In the data rows, the value 500 means zero.
Here are some points:
[504 524 545 767 495 711 999 302 232 957 440 174 423 739 608 483 459 453 364
 644 485 611 736 639 465 631 140 276 522]
[407 624 419 402 737 513 647 327 462 589 633 868 459 604 438 336 243 504 749
 449 526 471 566 486 435 707 562 734 434]
[574 521 567 507 520 589 547 410 498 519 484 441 511 562 494 546 452 447 518
 511 443 518 521 453 458 512 382 460 582]
[522 513 457 532 523 390 531 491 450 542 593 485 514 494 509 478 500 459 592
 413 539 445 503 520 501 608 537 502 462]
[568 569 515 528 510 494 487 527 580 554 401 477 476 493 545 515 484 487 509
 543 449 549 534 507 510 502 508 515 523]
[522 503 290 469 513 628 399 464 505 629 485 442 546 593 477 402 424 318 580
 540 431 588 462 488 543 586 624 498 461]
[515 427 457 546 424 434 385 460 430 484 551 445 467 467 516 536 554 534 506
 361 578 402 511 575 634 302 566 450 446]
[612 608 686 673 443 307 643 873 711 590 438 650 259 636 646 449 483 307 411
 859 738 732 511 594 749 377 799 241 551]
[467 473 372 581 566 612 426 341 420 412 557 677 591 483 433 446 422 460 643
 519 414 530 409 507 538 485 578 718 391]
[491 620 590 534 442 585 447 448 564 507 512 632 470 527 544 549 503 388 460
 499 476 572 508 493 351 527 432 445 582]
[477 417 292 330 564 505 519 576 432 510 625 439 277 709 585 661 633 434 276
 543 472 497 526 442 541 567 100 476 366]
[346 595 662 300 517 430 475 586 523 422 438 685 425 549 405 536 596 393 406
 313 519 550 498 394 472 673 484 611 493]
[598 592 549 644 588 415 434 753 435 443 702 411 464 515 695 526 626 250 466
 414 300 387 511 361 603 473 603 510 583]
[611 616 662 436 347 514 564 670 542 603 522 383 444 623 535 410 284 475 561
 418 548 578 519 479 522 669 481 321 475]
[202 353 410 642 564 604 625 435 358 259 722 701 294 716 181 593 302 578 504
 635 484 640 435 324 418 339 247 509 656]
[418 561 472 673 671 448 720 663 606 447 678 646 509 368 526 614 602 482 444
 475 547 446 313 375 574 772 444 397 607]
[541 577 478 489 570 467 738 435 588 620 429 584 598 457 566 450 598 468 463
 632 719 596 399 653 501 456 556 522 326]
[624 514 454 466 509 472 553 522 473 615 527 408 569 405 705 411 471 542 424
 475 428 504 476 339 547 408 501 511 630]
[215 668 661 280 894 500 402 476 319 815 645 595 712 537 97 8 0 720 587
 619 638 435 528 530 496 676 143 767 403]
[481 439 475 534 528 402 416 536 490 430 547 393 552 431 581 575 496 534 445
 507 594 489 445 555 547 421 489 425 410]
[423 473 457 475 533 508 541 442 443 477 547 572 527 477 398 534 518 516 483
 463 510 490 475 494 471 538 486 609 441]
[358 481 527 451 612 512 549 439 529 540 502 552 526 482 394 414 547 561 552
 509 536 474 429 334 429 438 477 506 500]
[567 510 480 543 435 411 507 558 424 519 488 351 437 524 411 571 409 470 443
 549 667 595 538 589 621 454 570 384 392]
[628 553 492 595 465 475 465 562 591 661 649 625 465 434 664 476 445 458 665
 497 315 552 536 578 477 508 470 604 543]
[723 433 710 288 588 802 427 446 403 784 643 349 715 532 575 263 488 351 445
 317 484 346 81 768 733 299 404 13 373]
[507 426 310 603 496 618 676 508 418 663 736 707 199 754 205 238 403 382 637
 586 413 532 629 467 431 637 302 878 359]
[482 541 542 498 393 453 443 427 425 431 531 610 528 513 465 574 424 352 482
 482 489 515 546 307 548 571 488 464 515]
[663 485 487 570 588 515 400 315 423 639 359 457 365 727 640 452 481 345 600
 510 438 555 530 458 679 331 399 524 633]
[349 747 742 450 562 574 427 696 545 416 579 472 543 564 528 502 516 405 431
 454 414 511 386 518 503 693 463 392 512]
[999 608 904 428 214 482 481 421 566 999 646 252 658 999 944 554 0 22 20
 659 0 992 656 489 338 622 168 181 332]
[484 442 519 487 571 397 513 400 469 486 402 484 473 393 363 464 553 560 529
 498 604 453 492 543 491 468 475 404 592]
[315 521 579 700 259 489 413 358 329 327 868 822 538 369 355 932 30 0 221
 185 191 503 726 54 586 999 525 476 498]
12 more points follow, each with its number after it:
[443 722 459 543 447 453 570 530 497 403 745 344 384 448 611 671 337 783 436
 385 426 359 638 396 505 583 564 500 502] 0
[371 551 607 499 544 348 722 446 560 279 685 441 437 421 286 626 425 589 545
 462 481 501 351 551 532 605 432 484 641] 1
[495 479 333 574 550 509 310 450 452 539 444 561 537 405 664 568 372 630 503
 464 515 506 558 484 506 447 667 679 551] 2
[162 541 597 614 486 391 521 325 532 589 0 777 797 342 0 397 763 918 436
 653 232 470 178 419 590 290 126 309 545] 3
[450 162 431 572 589 425 592 630 223 675 632 617 602 555 258 539 585 525 226
 364 350 30 622 277 712 603 315 399 358] 4
[381 733 623 562 462 367 637 659 559 309 623 595 347 506 571 378 575 585 341
 410 478 401 684 365 496 418 434 470 648] 5
[416 450 461 442 481 556 447 466 544 403 483 524 427 542 444 516 601 495 473
 527 456 540 497 496 526 445 488 437 468] 6
[817 315 296 455 352 884 0 358 464 999 65 223 519 121 999 419 556 109 117
 956 822 695 713 664 771 795 600 801 0] 7
[635 722 672 409 478 429 509 354 549 497 533 654 575 586 788 403 513 498 385
 558 694 664 582 609 573 379 561 256 371] 8
[523 499 419 626 651 534 621 362 585 587 597 617 587 530 526 463 416 602 607
 535 489 456 458 616 552 572 508 733 614] 9
[332 496 322 330 507 630 442 378 447 785 335 370 614 490 543 538 331 516 562
 469 523 626 440 441 348 676 469 614 390] 10
[454 508 453 381 586 432 492 590 522 499 672 383 484 478 676 575 430 708 525
 469 582 555 653 620 354 522 514 601 587] 11
Which two of these numbered points are nearest to each point below by angle, seen from the average point of the first points? Their numbers follow each, nearest first.
[314 811 806 480 482 140 649 485 583 358 499 684 388 554 555 435 533 575 387
 427 581 249 636 553 409 123 495 646 678] > 5 1
[393 421 448 128 837 161 678 669 436 698 864 249 479 311 481 623 466 938 552
 328 647 129 512 554 274 673 469 744 546] > 11 0
[543 583 436 490 464 590 252 373 288 410 569 638 454 337 820 511 578 657 505
 537 586 517 642 522 495 530 710 606 443] > 2 11
[490 664 586 357 453 481 474 487 413 520 576 567 595 545 530 544 580 433 431
 413 643 412 342 531 536 434 497 475 529] > 8 5
[597 387 311 483 587 614 583 427 477 545 635 701 510 574 343 443 381 493 671
 591 456 461 573 494 407 643 415 773 359] > 9 10
[540 627 573 425 479 541 508 493 441 505 539 635 567 592 507 552 487 412 422
 470 429 519 377 501 523 484 494 419 378] > 8 3
[314 509 556 485 526 536 634 486 209 621 703 514 723 448 417 648 650 385 173
 283 435 307 391 573 315 519 225 396 464] > 4 3
[455 538 519 554 569 522 590 473 529 519 517 602 543 521 476 502 497 432 485
 536 492 504 460 491 476 560 443 446 501] > 3 9
[394 518 622 349 524 432 591 580 510 621 469 377 592 378 554 501 660 608 471
 393 622 562 499 565 429 583 430 485 470] > 11 10
[447 626 515 532 608 482 574 410 509 559 575 601 551 596 430 467 353 435 596
 464 482 462 552 464 439 624 484 621 504] > 9 10
[703 495 397 460 342 734 503 391 456 728 468 364 508 578 804 511 368 385 383
 628 358 614 650 636 635 386 271 429 476] > 7 8
[326 468 661 691 487 807 736 276 344 290 456 544 625 317 309 624 523 243 369
 528 250 595 415 452 362 320 53 484 553] > 3 1
[460 332 333 529 583 410 575 685 245 667 567 437 555 481 511 572 567 482 462
 436 545 412 480 414 407 525 317 371 339] > 4 10
[538 642 413 472 540 604 440 398 361 415 646 735 464 438 541 746 334 481 551
 556 514 586 514 528 661 422 789 767 360] > 2 9
[430 693 542 281 552 388 301 633 577 599 393 764 318 525 468 419 723 446 515
 325 568 145 717 90 500 558 772 342 774] > 5 6
[725 597 556 777 319 630 673 573 876 757 164 351 524 463 740 379 339 272 285
 676 209 688 588 793 421 794 356 642 508] > 7 10
[408 606 575 574 459 354 517 385 408 433 483 713 620 442 454 551 409 319 374
 493 606 599 473 453 504 456 528 416 395] > 8 3
[238 586 494 716 589 631 791 470 308 586 732 589 890 360 547 434 492 475 826
 506 420 264 530 667 462 911 201 584 659] > 9 1
[849 558 195 467 702 576 519 609 844 459 398 713 414 247 287 0 346 999 971
 307 529 585 562 921 592 429 714 793 759] > 9 2
[642 481 455 531 526 594 506 377 395 613 518 415 509 491 555 662 599 411 429
 620 563 509 492 442 610 434 422 497 467] > 7 2
[501 428 493 541 666 309 519 666 478 511 689 471 574 472 554 530 555 664 486
 463 547 409 510 516 555 565 528 618 503] > 11 0
[373 559 400 485 639 483 415 485 277 568 699 312 450 369 591 614 265 665 537
 436 666 446 594 658 413 542 612 663 485] > 11 2
[338 556 462 228 503 414 423 647 760 760 555 632 615 640 757 430 350 447 283
 464 263 437 334 581 519 442 451 148 449] > 8 3
[973 590 588 380 543 413 76 238 444 67 445 224 551 122 698 560 396 765 712
 380 177 690 841 740 899 0 999 824 590] > 2 11
[384 501 466 471 539 440 508 526 605 349 457 558 457 471 445 489 616 562 526
 455 618 481 493 469 461 352 478 522 433] > 6 5
[469 655 530 570 648 538 542 480 370 609 582 563 579 505 637 581 444 596 522
 505 428 421 557 614 543 554 384 622 624] > 9 11
[423 476 446 362 502 580 508 470 436 639 422 466 560 576 513 398 504 551 563
 492 382 553 542 498 427 561 523 652 508] > 10 2
[483 498 520 495 531 528 516 520 551 393 446 473 483 442 446 496 610 556 537
 484 544 526 500 553 455 449 523 463 483] > 6 11
[999 0 0 389 213 266 209 407 635 649 0 22 88 771 539 324 525 557 708
 994 708 944 999 72 720 799 999 609 735] > 7 2
[625 471 414 511 474 624 503 432 437 629 502 400 476 491 719 565 454 525 508
 710 575 552 498 479 625 394 482 552 544] > 7 2
[178 709 687 312 498 349 424 687 458 654 496 591 498 602 713 589 320 738 453
 410 799 537 415 542 388 602 488 489 482] > 11 10
[436 527 531 563 494 536 459 583 463 546 549 607 590 619 527 454 480 372 458
 505 405 469 523 514 559 563 434 460 395] > 4 3
[710 573 382 365 748 594 263 454 490 571 641 569 767 341 936 701 422 795 529
 456 552 93 620 695 633 312 793 918 564] > 2 11
[575 521 639 480 680 332 614 485 421 482 462 340 611 374 522 514 564 861 615
 276 712 190 568 718 368 643 626 623 616] > 11 9
[591 397 474 676 417 477 490 592 487 466 572 413 559 542 343 417 469 391 403
 469 440 458 458 518 571 406 435 402 370] > 4 6
[608 583 584 530 422 311 452 519 476 605 590 524 249 679 580 554 81 565 509
 136 513 382 871 460 434 456 620 641 547] > 0 11
[429 449 349 539 501 539 532 392 528 363 445 516 446 510 462 469 646 426 595
 498 477 443 426 508 341 572 407 453 539] > 6 3
[832 322 348 564 703 486 664 75 697 460 465 329 540 182 604 492 464 454 594
 720 163 552 661 626 645 406 537 710 488] > 9 2
[548 549 477 331 612 544 316 372 499 561 526 567 599 406 720 475 514 631 561
 466 591 361 542 616 561 510 715 635 608] > 2 11
[526 464 350 564 558 474 583 167 490 483 379 601 446 580 493 477 574 489 532
 553 589 585 514 554 540 551 509 662 519] > 9 2
[795 476 618 613 480 688 399 417 487 326 612 602 735 670 336 478 421 110 441
 660 523 416 418 590 641 283 413 340 350] > 8 6
[565 567 467 636 623 552 297 542 470 691 700 598 463 643 626 500 322 523 598
 540 576 553 463 341 758 375 590 537 431] > 2 9
[342 486 551 366 548 619 501 679 363 744 508 437 507 540 615 406 549 262 288
 192 632 397 442 383 497 455 267 266 568] > 4 5
[617 503 594 540 322 607 588 355 489 456 523 468 342 763 418 551 315 295 432
 281 450 419 504 387 505 550 210 306 403] > 4 0
[624 285 484 640 300 458 327 576 556 445 686 33 522 701 767 506 735 129 339
 527 407 369 361 702 817 649 526 0 494] > 7 6
[610 596 642 286 526 560 411 393 497 490 521 690 285 784 563 333 594 756 301
 491 721 727 730 177 485 276 440 462 521] > 8 5
[578 549 491 648 533 566 609 438 524 585 467 469 485 599 611 547 445 466 432
 534 416 561 623 517 490 542 384 402 516] > 8 7
[489 470 473 504 542 567 460 525 339 555 551 372 443 562 617 507 578 577 277
 547 486 494 576 609 376 415 292 538 450] > 11 6
[573 561 562 452 550 538 468 680 429 493 639 440 424 639 526 549 498 487 423
 389 395 472 468 521 510 537 593 583 372] > 0 11
[585 675 776 654 565 372 716 697 433 767 889 353 650 556 556 348 369 707 675
 646 395 429 481 669 737 314 411 754 597] > 9 11
[437 959 747 744 411 304 869 772 441 451 712 659 300 593 640 456 395 339 617
 392 575 615 574 503 364 644 490 725 491] > 5 0
[520 540 563 500 450 452 482 359 570 450 408 422 665 402 576 452 566 491 467
 579 520 569 393 550 513 440 626 511 442] > 8 6
[490 337 237 179 495 339 100 764 605 838 331 0 510 643 999 569 69 687 618
 450 750 457 614 813 378 502 712 468 364] > 11 10
[470 465 617 685 563 390 652 536 481 464 556 701 497 672 437 346 621 517 576
 500 359 474 578 264 450 243 494 695 674] > 5 3
[415 538 669 575 534 349 659 525 617 346 498 468 309 313 388 435 679 756 521
 575 859 539 660 302 550 428 721 345 549] > 5 1
[152 554 715 621 567 399 839 408 562 205 742 586 584 320 218 614 408 614 777
 447 398 567 369 617 505 622 445 452 496] > 1 3
[999 703 566 999 480 173 561 690 727 715 505 560 542 272 363 4 275 510 804
 573 365 738 605 608 710 533 948 999 519] > 9 2
[498 511 484 426 527 504 449 437 478 554 456 481 474 550 596 557 508 461 465
 517 493 491 577 501 471 489 566 582 518] > 2 11
[716 741 305 494 562 380 359 189 92 806 0 181 73 494 948 567 489 184 821
 703 729 441 790 577 361 407 592 413 871] > 7 2
[582 544 405 598 650 418 585 518 358 404 627 587 695 282 579 597 252 554 691
 696 456 412 609 551 644 554 670 772 668] > 9 2
[410 422 447 629 529 489 400 606 621 499 493 530 396 545 444 387 624 449 577
 555 555 408 453 433 534 359 528 423 438] > 6 3
[881 964 345 299 524 791 519 230 225 463 534 750 755 240 559 597 0 310 523
 597 246 683 626 283 860 342 659 515 214] > 8 7
[447 541 498 426 561 446 451 573 585 452 490 623 465 497 578 399 582 392 403
 462 542 413 483 431 525 594 559 362 580] > 5 6
[300 332 299 351 461 416 415 396 454 630 573 383 447 623 478 450 799 257 549
 463 714 480 445 439 589 455 698 311 563] > 6 10
